Z: rows in several groups, each row roughly a mix of its group's directions (some rows in no group)
Z (97 x 10)
[[ 30 -34 -16 -13   2 -24   8  -1  -2   2]
 [ 23  10   2 -12   0  18 -20  -3  21 -34]
 [ 32  24   7   6   7  -4   1  15 -27 -20]
 [ -9 -37  15 -13 -11   9 -18  25  -9  -9]
 [-14   2  38 -10   6 -14  -9   2  15  29]
 [ 13   5  -4   4 -33 -21  22  25  11 -13]
 [  7  14 -11  18  34  -5 -32   7  -3  16]
 [-38  14 -20  14 -11 -27   4  -2   1  -4]
 [ -2 -14   8   6 -25  18  -3  26 -14  31]
 [  5  21 -35   6  -5  29  12  14 -15  -7]
 [ 25  12  16  10 -21  -6 -15   9   2  35]
 [-18 -22 -11  29   7   0 -25   5 -17  18]
 [-15  14  16 -13   8  -1 -14 -29 -33 -11]
 [-24 -11   9 -24  30  10  21 -16  -9   4]
 [ 20   1 -11  -3 -31  -4  29  14  -6 -23]
 [  5  -9 -16 -17 -11 -39 -16  22   6   4]
 [-23  -8 -13 -21   0   1   3  11  -2  42]
 [-22 -26   0  12   3 -13 -12  11 -27 -26]
 [ 17  15 -11  16 -35   6   3  25   9  15]
 [-20  30  -3  -8   7   5 -26  -7  -5  32]
 [-20 -16  16  -6  -2  22  -1  16  29 -25]
 [-23  28  -3  15  -2  12  27   7  25   8]
 [ 13 -21   3  20 -25 -13  -7  29 -20  -5]
 [ 13  16   8  19  10  13 -27  -5 -35  -7]
 [ -9  21   7 -19   6  14  30 -12   3 -31]
 [ 24 -31 -10  -7  -4 -11 -24  -5 -27  -1]
 [ 13 -27  17   5   2 -19  16  27  24   1]
 [ 25  -4  40  -3   7  10 -12  18  14  12]
 [  7 -12  27 -11  14   0   6  26  29 -18]
 [ 12  -2  -2  -3 -33 -32  -2   6 -22 -17]
 [  9 -14  38  -9  10 -12 -30   8 -10  -7]
 [ -2  37   1  28  -9  13   7  -9 -22  -9]
 [-20   4   6  27   1  -5 -16 -24 -28  17]
 [-10   9  13  31   2  15 -25 -22 -23  -1]
 [-27   6 -10   1  27  13 -14 -29  -4  18]
 [ 29  13  -2  22 -19  -7  24  -7 -22 -10]
 [  0  22  25   1   5  -8 -17  -9 -10  38]
 [ -9  -3 -25 -10 -16  -4 -32  26   4  19]
 [ 13  21  -1  28 -24  -2 -19 -20 -19   6]
 [-17  22 -31 -17  -6  26  -6  -6  12 -11]
 [ 17 -24  -3  -3  19   5  -4  18  37  14]
 [ 10   9  28  26  14  -2  -8 -32  15  -2]
 [  2  42  -6   5   2 -25   4 -22  -6 -10]
 [ 30  26  -3  23 -16   5  10  11  15 -16]
 [-10 -10  11 -24  18 -18 -12  -3  32 -18]
 [ -4 -19  42   8   0   2  21  19   8   9]
 [-17  15 -32 -20  12  -4 -25   3  -7  19]
 [  5  29 -14  24   2   8  14 -19  29   8]
 [ -5 -23  12 -15  23 -34  16   4  11  11]
 [ 38 -17 -10   1 -14  10   9   4   2 -31]
 [ 27  20   0  34  -6   4 -22   4   0 -17]
 [  3  -8   1   8  17  16 -41 -18 -17  11]
 [-19 -33   4  -3  22  14 -30  -1   0  13]
 [  3   3 -28   4   0  -8   5   2  38  28]
 [ 17  14  10  29 -12  17  18 -14  19 -21]
 [ 11   9   7  15  14   0  -5 -25   6 -42]
 [ 28   2  13   9  20  -3 -14  32 -21 -11]
 [ -9   4   6  -3   8   2 -27 -30 -36   7]
 [ 27   6  12  30 -11   4  22  11  23  -5]
 [ 24 -16 -20  -2  10  11  22  15   1 -31]
 [ -1  16 -19   4 -32  15  18   8  24  16]
 [ -2  -1 -14  -8  10 -34 -35 -13  -4 -16]
 [  0   0  12   6 -35   0  20  13  -8  33]
 [ 29  -2 -16   5  21  22 -23  -9 -14 -17]
 [ 27 -23  19 -17   6   0   4  22  13 -23]
 [-20 -27   0   5  16   6  -9   1 -29 -27]
 [  2  25  25  -8  11 -14   8   9  -1  38]
 [ 22  -4   4 -13  -4 -43  11 -15  12 -11]
 [-19 -13  24   7  34  26  -6   7   0  -9]
 [-10 -13  -7 -26  32   5  -1  18  26 -11]
 [  1  -2   6 -29  -7   2   3  14 -44  -9]
 [-11  20  46   4   3  -6 -14  12   7   5]
 [ 13 -20  14 -11  -8 -37 -21  16   2 -12]
 [-32 -24  -8 -21  16   4 -18   5   3  22]
 [ 17 -11  29   9   1  13  -7  16 -35 -13]
 [-11   8 -17 -30  35   2  -5  16 -13  10]
 [-10  23 -36 -27  -4  -5 -14   6 -10   9]
 [-12 -15  -2   5 -25  28  15  19  13 -24]
 [-33  17  11   5  26  20  -7 -20  -3   9]
 [ -2  26  30   3  -3  -7 -34 -10 -15  -6]
 [  1  -3   5 -16 -38  15 -23   0  25  -4]
 [ 10 -20   9   0 -24  28   5  17  17 -24]
 [ 14  25  14  -5  -3   3 -17 -21   0  36]
 [  3  25  27  -1 -10 -12   8  18  33   9]
 [ -3  10  20  27 -34  20  -2  -7  -5 -17]
 [ -3  -3   1  -9 -15   1  44   8  25  16]
 [-13  29  -6   0  -3 -21 -23 -28  -8  17]
 [  5 -26   8 -10  21  -9 -17  38  -5   0]
 [ -2  -8  13 -15 -44   2  -6   8  20  17]
 [ 13  -8  -7   6 -26 -22  40   5  -5  -5]
 [  8   9 -20 -16 -38 -23  -8   9  -3 -14]
 [ -6  21  -7 -29  16   1  11 -27  25  -2]
 [  4   2  19  -2 -13   6   0  -6 -44 -25]
 [ 26 -20  11  -7  22 -12 -23 -17   9 -21]
 [ 33  17  10 -21  10   2 -28  -2   8  16]
 [ 20  13  -1 -22 -14 -16  10  19 -31 -14]
 [  1   7   2  16  18   1 -37 -21 -23 -10]]
one row of each group, then the others: which group is each in?
[ 16  -5   5  20 -16  -1  15  14  40 -12]
P
[-19  14  22  33 -11   9  -5  12 -23  10]
C
[ 36  -2   3   3 -23   7  20   7   5 -27]
A

[-16   6   9 -20  32  22   5 -24  -1 -16]
C
[  6 -26  -2   3   2  33 -32  -3   2 -18]
A
[-21  -7 -21 -22  -2 -23 -32  -9  -9   6]
P
[ -3 -16  10   9  16  20 -37  14 -22  -3]
P
[ -2 -10  23  16 -15  35  20   2  -9  17]
P
[ 27  15  14   6 -16  21  21  17   6 -23]
A
[ 18   8   0  -4  16   8   4   1  15 -46]
A
[-12   2  -2 -16 -37  -5  20 -29  -5 -10]
P
[ -4  -5  11  -1  23  15  21 -18  21 -32]
P
